Each row is where one point has got to under a steady rotation. How many steps took it there?
The counts run from 0 to 232.
[108 142  50 141 151 123 121 182 184  98 152 116 133 170 160  86  99 149
  96 121  77  95 127 133 110 130 115 122 152 150 129 119 136 126 119 120
 114 158 167  96 127 108  94 135 121 125 169  99 139 111 151 160 164 123
 105 137 177 162 157 127 171 148 150 115 148 146 137 156 101 180 178 147
 144 116 164 148  99 147  95 119 155 143 170  89 148 185 110] : 119
[101 137 109 169 168 100 176 178 151 115 143  99 187 155 123 123 117  83
 189 102 133  90 118  95 144 177 121 163 131 148 155 159 113 147 128 112
 135 127 130 105 131 106 128 139 126 141 155 148 138  78 183 141 157 116
 146 104 160 145 141 129 125 145 159  92 121  75 144 118 157 172 148 133
 119 115 145 123 131 184  99 169  85 156 153 131 110 151 116] : 66
[150 126 124  75 106 154 103  79 143 167  63  83 114 113 147 154 128 160
 136 151 130 124 113 141 107 132 108  83 152 103 108 128 115 129 173 127
 146 136 115 127 112 127 125  98 114 127 127  90 143 159 120 143 102 137
 113 119  74 120 179 129 129 110 133 106 111 125 127  80 108 101  88 120
  97  85 126 111  87  98 130  97 148  99  83 170 107 101 190] : 48
[ 95 120  85 157 143 155 132 109 118 190 137 125  71 118 160 110 118 142
 121 162 127 150 140 119 126 109 116  69 152 136 143 119  74 154  90  78
  90 124 138 163  79 165 114 131 170 127 123 111 165 129 130 130 132 114
 152 178 116 168 149  98 117 123 167 132 158 174 136  50 103 108 117 160
  79 128  93 136  97 116  96  93 146 121 124 157  83 144 153] : 167
[117 124 136 120 147 119 127 105 117 120  79 123  95 150 139 120  99 183
 154 145 136 138  99 149  88 122 138  56 132 136 132 142 107 111 148 134
 130 171 157  98  86 148  64 119 141  81 128 121 136 198  97 105 155 148
 104 116 113 116 132 111 148  97 129 101 119 169 158 101 125 100 119  80
 153 146 174 152 131 102 102 110 153 107 103  93 105  91 158] : 160
[ 86 145  98  90 130 121  85 118 121 140  53 132 106 130 115 165 119  77
 136 138 102 127 149 111 139 181 107 121 129 122 130 152 148 129 116 145
 157 117 156 112 119 116 139 120  73 110 134 103 115  95 119 170  93 146
 121 119 147 181 147 142  89 121 111 103 151 164 104 110 138 171  94 126
  71 110 138 141  74 119 101 175 115 104 100  84 136 159 156] : 164
[114 117 121 123 118 106 136 176 161  92 123 124 179 136 127 138 127 148
 113 130 121 127 111 135 100 175 155  81 107 144 132 154 155 107 118 150
 166 134 155 100 145 104 103 106 114 119 151  87 161 142 103 153 131 132
 122 115 147 131 116 131 182 156 100  53 129 135 173 156 151 167 145 120
 162 130 167 155 135 155  81 156 133 133 173  90 126 205 126] : 6
[107 115 107  81  77 112  83  78 155 122  79 126 114  93  82 143 166 119
 135 116 134 147  94 115 148 127 149  95 123 107 127 119 146 130 127 109
 193 146 178 131 118  83 110 101 115 106 139 132 116 134 109 147 104 135
 143 130 133 156 171  95 102 139 100 162 104 154  84 161 169 133 155  95
 118 132 146 156 107  77 105 144 125  86 103 108 148 103 106] : 98
[ 71 115 120 162 139 141 150 113 120 136 169  98 157 127  84  91 143 137
 199 121 130 109 103 106  88 147 158  98 129 126 144  97  89 140  99 111
 150 139 120  96 123 118  99 137 132  88 125 122 160 100 119 103 138 136
 148 133 177 146 119 114 133 132 155 134 136 110 131 111 148 115 123 107
 165 184 166 154 159 124  77  91 154 103 169 118 100 121  65] : 16
[108 145 112 149 124 132 128  77 105 140 114 120  74  76 152 117  92  91
 120 151 126 122  97 101 192 112  87 121 157  92 165 113  80 135 121 111
 113 166 153 150 118 107  93 137 139 150 124 156 152 110 159 149 124 126
 146 126 121 107 150 119  80 101 137 142 133 134 103 129 130 152 180 127
  73 122  91 152  81 129 112  95 123 103 117 176 139 106 154] : 39
[107 118 156  96 135 114 123 149 155 143  80 135 137  99 115 186 174 128
 111 126 182 183 128 156 154 149 170  64 114  99 144 173 137 100 106 104
 150 130 145 172 117 125 170 116 119 142 123 108 135 148 119 156  97  87
 126 142  96 164 127 103 115 124 111 101  91 195 160  89 132 105 143 106
 125  79 104 111 132 115 110 173 115 130  60 115 105 154 152] : 214
[132  82  92 159 109 122 127 195 182 128 165 110 128 124 107 149 133  89
 126 104 147 146 112 141 136 169 131  85 124 135 112 172 136 132 118  95
 130 121  95 126 143 150 171  68 129 147 125 111 134  53 153 137 111 118
 118 159 129 177 143 147 152 148 169 101 143  95  97  97 110 140 139 125
 108  84  89  97 116 132  93 159 105 144 181 127 102 184 132] : 178
[168 149 117 121 123 124 136  75 183 110 155  84 113 147 166 103 124 122
 105 146 100  92 141 100 115 151 160 102 112 146 160  95  82 110  82 124
 141  70 138 109 146 128 118  75 158 156 134 114 169 107 142 143 160 173
  95 125  98 160 169 126 120 158 129  66 154 135 100 130 149 192 110 133
 103 144 158 192 103 154 100 134 110 135 141 102 115 134 150] : 172
[113 114 129 135 124 151 105 117 110 137 150 139  74 101  99 100 119 103
 131 112 161 145 136  82 140 123 134  94 130 148 108 111  86 163  84  81
 120 135 121 186 113 171 155 133 119 141  93 149 125 128 135  61  87 103
 176 133 143 157 130 132 145 132 135 143 191 138  82 104 142 111 148 123
 117 159  85 111 151  89 135 115 108  96 136 160  87 117 126] : 24
[155 172 143 101 156 108 149 157 139 138 122 139 130 173 166 176 115 143
 127 113 170 109 143 161 127 129 137 111 109 158 106 176  90  76 162 158
 115 117 141  84 129 137 135 138  99 122 103 146 101 186 140  66 133 170
 165 104  98 114  93 116 164 133 126  57 134 117 108 116 124 113 148  88
 157 113 142 111 158 137 156 157 116 114  97 132 111 145 126] : 199
[118 144  96 100 125 138  71 102 120 157 110 158  92 112 154 123 102 114
 118 117 129 100 133  96 173 131  95 136 133 137 149 116 117 142  99 129
 110 116 157 152 108  89 153 140 100 170  81 144 131 155 172 147  81  93
 157 119 127 130 122 109 115 164 114 131 158 146  83 147 144 174 186 125
  73  96  85 165 109 128 140 123  92  78 111 176 120 157 164] : 203
[163 117  85  85 112 111  96 131 213 110 109 103 165 130 110 103 154 137
 100 108 123 117 129  95 120 129 145 113 137 158 127 124 157 138 111  80
 150  86 145 134 145 120 155 104 141 183 131 101 144 142 134 154 129 117
 117 101 110 143 191 125 143 182 102 102 154 118 121 160 152 178 154 133
 119 100 171 154  97 114 141 173  74 152 116 121 134 133 163] : 59
[ 65 177 125 152 149 136 120 117  57 168  96 128 110 132 127 142  92  92
 178 146 132 108 167  93 125 128 143 151 149 103 139 124  94 125 130 118
 151 168 140 127 106 108 119 206  75 115 100 139 136 121 135 119  86  94
 156  97 167 116 105 118 122  85 112 143 144 122 129  91 131 110 136 145
  92 152 108 132 119 134 120  98 127  99 116 174 104 127 129] : 77
[148 136 104 123 107 121 132  99 144  72 110 148  67  95 145 121  85 159
  91 131 155 142 104 141 138  88 125  97 127 126 132 153 137 101 143 109
 133 184 162 132 120 157 113 127 128 127 107 112 100 194 138  75 117 123
 123 120 108 122 140  90 180 109 143 125 175 141  78 130 120 113 191  82
 172 110 112 129 143  79 139  96 155 117 118 137 154 121 157] : 33
[148 144  80 106 152 138 100 135 186 121  78 108 136 141 129 138 144 157
 102 143 143 150 159 152  86  90 148  95 150 150 100 149 151 104 150  97
 148 150 166 137 111 171  87 137 123 121 177  89 114 175  97  97 164 129
 135 109 116 161 195 100 175 125 141 102 142 145 153  97 118  83 126 147
 159 125 171 102 111  82 165 151 165 141  96  99 141 124 146] : 109
[141  86 122 117 102 114 115 103 155 100 142  91 134 114 112  72 122 158
 150 124 113 119  79  84 125 157 143  76  96 147 148 106  92 142 108 135
 149 100 114 118 121 110 131  72 112 149  85 118 161 141 124 149  97 124
  94 111 101 115 135 137 133 170 105  88 135 136 114 145 159 169 146  93
 126 108 158 192 121 144  80 125  80 121 108 126  69 132 165] : 8
[ 90 189 115 116 163 121 118 142 147 188 144 134 139 165 106 144 142  68
 150 121 119  93 177  98 147 141 122 167 153 148 128 151  86 133  98  92
 119 139 162 127 137  95 148 215  96 129 138 145 145  95 169 119 131 138
 182 103 151 163 143 131 122 159 155 115 129 136 126 140 132 134 181 150
 121 152 122 114 124 145 152 140 149 128 134 131 174 145  61] : 194
[131 143 183 157 133 114 199 155 150 151 157 102 174 137 150 162 125 101
 168 141 160 120 136 141 139 167 150 111 108 132 167 152  71 100 152 149
 130 129 104  96 127 111 145 119 140 142 139 103 163 106 188 118 130 153
 147  98  92 133 114 129 169 118 141  45 156  94 136  96 126 122 125  98
 156 137 132 121 117 167 119 119 159 182 156 143 139 161 103] : 132
[145  98 116 138 137 129 131 119 133 107  98  79 104  81 103 123 116 144
 130 133 177 171 135 102 100 120 126  88 131 148 125 137 145 167 132 109
 141 110  93 172 103 202 114 104 151 155 119 120 128 139 114  65 109 112
 147 111 128 119 142 125 153 122 130 109 170  73 110  64 137 125  95 142
 113 127 118  98 136 121 129 154  61 143 136 164  57 109 173] : 228
[127 100 114  89 122 107  82 101 132  99 102 156 103 101  74 114 104 127
 126 109 147 120  56 105 141 152  91  71 127 147 114 129 139 152 124 126
 156 139 168 124 131 122  89  96 123 116 115 137 101 192 103 101 100 141
 131 102 150 117 131 139 131 152 125 135 151 126  97 183 151 148 192  81
 150 130 134 132 148  93 108 153  96  66 152 107 126 114 124] : 150
[137 139 156  98  89 135 111  84 107 109 119 130  86  98 149 101  98 157
 116 149 142 111 130 106 106 136 146  72 103 123 143  89  97 103 121 151
 149 120 150 124 126 138  88 124 123 120  85 117 142 187 109  72  69 148
 128 104 127  89  99 125 167 133  84  83 172 126 101 158 162 136 149 106
 137 164 120 166 136 122 104  72 136  94 140 154 112 133 154] : 84
[ 44 120 122 152 112 157 115 156 106 147 138 113 122 118 103 111 101 131
 159 134 113 133 122 108 108 131 135 104 149 100 113  86  94 132 112  97
 142 199 133 141 110 101 101 161 106 108 121 121 169 106 135 138  95  74
 140 129 152 129 114 111 166 121 123 156 132 142 158 110 124 116 166 140
 126 145 118 139 117 134  88  50 180 103 160 155 114 142  83] : 129
[135 131 117 113 188 122 156 155 109 152 141 148 121 124 172 138 100 153
  88 163 148 124 102 130 134 155  79 103 152 122 145 171 119 141 137 117
 102 150 148 170 157 142  85 139 148 131 149 111 156 182 142 137 147 113
 117 125 132 111 120 127 125 131 158  71 121 143 199 128 107 129 184 126
 151 121 110  99 153 163  94 117 165 147 147 154 129 190 139] : 207
[155 143 161 111 104 132 130  62 112 107 113 113  95  84 170 140  98 146
 113 159 168 122 133 131 136 129 150  94 101 112 168 117 100 113 139 144
 149 110 127 130 129 148 127 104 133 143  81 102 127 182 121  66  92 142
 132 101  90  91 117 108 168 125  93  74 168 120 107 116 148 151 112 100
 122 121  94 146 129 130 120  95 104 124  99 168  98 114 180] : 85
[130 109  77 115 105 119  90 126 211 148 131  92 157 138 116 106 151 141
 128  91 119 128 119  96 145 113 154 116 112 160 123 126 128 146  85  82
 144  92 140 134 120 107 180  91 123 170  93 118 134 120 149 159 123 125
 137 129 118 173 164 108 145 199 105 139 134 135  76 135 161 171 152 127
 105  75 140 155 114 118 142 153  70 105 108 110  97 141 141] : 60
[ 97 166 144 124 144 127 144  97  93 168 152 120 151 103 127 158 132  89
 171 132 142  82 126  80 160 144 127 151 125 122 155 106  99 158 102 124
 140 114 156 103 140  96  98 160 136 111 121 157 137 126 146  82 122 160
 216 116 171 126 124 112 105 154 124  96 112  99 101 160 188 146 142 132
 117 182 134 142 158 139 132 120 114  89 173 170 112 127  90] : 143
[156 133 161 111 117  97 136 130 161 137 131 133  87 142 137 124 131 116
  82 116 124 162 106 138 155 169 111  42 120 145 118 135  81  97  94 138
 107 122 185 158 129 124  91 106 160 147 158 111 183 138 109 124 139 170
 119 114  81 148 151 158 105 140 136  69 163 153 154 158 137 135 160 102
 133 133 141 153  94 145 103 117 167 148 132  85 166 138 110] : 44
[147 114 138  92 172 145 123 126 132 171 177 117 139 106 103 130 143  98
 145 134 158 108 109  96 118 191  94 103 136 162 111 149 112 174 104 104
 107  76 118 155 178 152 129 121 130 148 111 118 153 162 154  89 107 142
 142 106 147 129 124 159 121 154 172  81 153  98 131 153 129 140 161 122
 127 160  89  92 156 151 118 140 121 138 181 172 117 162 115] : 141
[ 82  92 130 155 150 111 140 146 157 132 187 117 165 112  86 100 163  95
 186 118 139 136 103  92 142 179 140 120 122 139 179 142 108 173  77 111
 125 125 119 160 132 134 184 109 143 148 142 100 155  86 175 148 127  87
 143 138 148 190 135 143 141 142 166 121 152 149 128 124 118 142 150 116
 123 126 113 127 127 142  95 131 142 162 159 122 128 173  97] : 14
[118 117 146 131 137 136 100 109 104 144 141 115  95 153 102  75  96  86
 179 108 127 107 141  83 127 184 102 102 120 177 103 128  65 148  97 129
  95 110 117 144 105 152 154 146  84 151  87 151 160 117 155 114  76 125
 111  83 133 147 106 171 133 129 135 134 179 127 119 124 133 172 141  99
  96 142 107 134 112 168 112 140 102 111 102 142  75 123 156] : 75
[118 168 121 137 169 124 156 128 162 144 170 144 132 140 150 139 119 115
 147 168 147 123 157 121 128 139 128 152 126 135 176 160 101 125 115 126
  89 136 136 146 138 156 159 165 154 151 134  95 143 149 172 118 135 119
 121 125 113 174 134 114 168 142 159  79 205 166 135 122  91 131 155 111
 147 147  88 130 135 150 124 123 170 199 134 152 177 183 122] : 80
[128 105  83 128  82 147 116 143 166 111 100  97 115 102 118 143 123 135
  86 147 135 178 115 138 101 114 169  84 147 103  99 144 166 114 147  73
 156 148 118 169 153 151 146  88 129 151 141  89 135 134 111 105  93  87
 100 133 113 129 179  98 194 127 106 126 154 118 123  92 119 119 138 143
 128  97  96 112 108 102 119 119 109 142 142 154 115 145 169] : 176
[120 167 147 122 130 109 140 113 173 112 109 107 167 124 110 173 154  84
 173 116 162 128 170 130 128 138 204 144 100 130 159 172 131 105 131 114
 183 115 126 108 139 137 178 136 111 141 120 106 107 115 155 110 111 133
 135  91 120 174 143 118 162 117 104  85 168 117  92 119 148 148 108 103
 148 139 143 114 135 120 144 190 104 187  86 121 156 132 133] : 20
[120 145  91 118 182  94 132 115 155 128 107 165 131 116 116 109 121 105
 118 142 133 115 106 108 159 138  85 144 161 128 165 172 121 155 117 101
  97 155 187 184 152 120 100 163 157 145 184 134 147 151 135 153 154 112
 113 118 141 164 163 139  95 138 171 122 149 162 161 153 133 162 195 131
 124 152 130 135 117 144 116 147 149 169 109 112 187 166 127] : 156
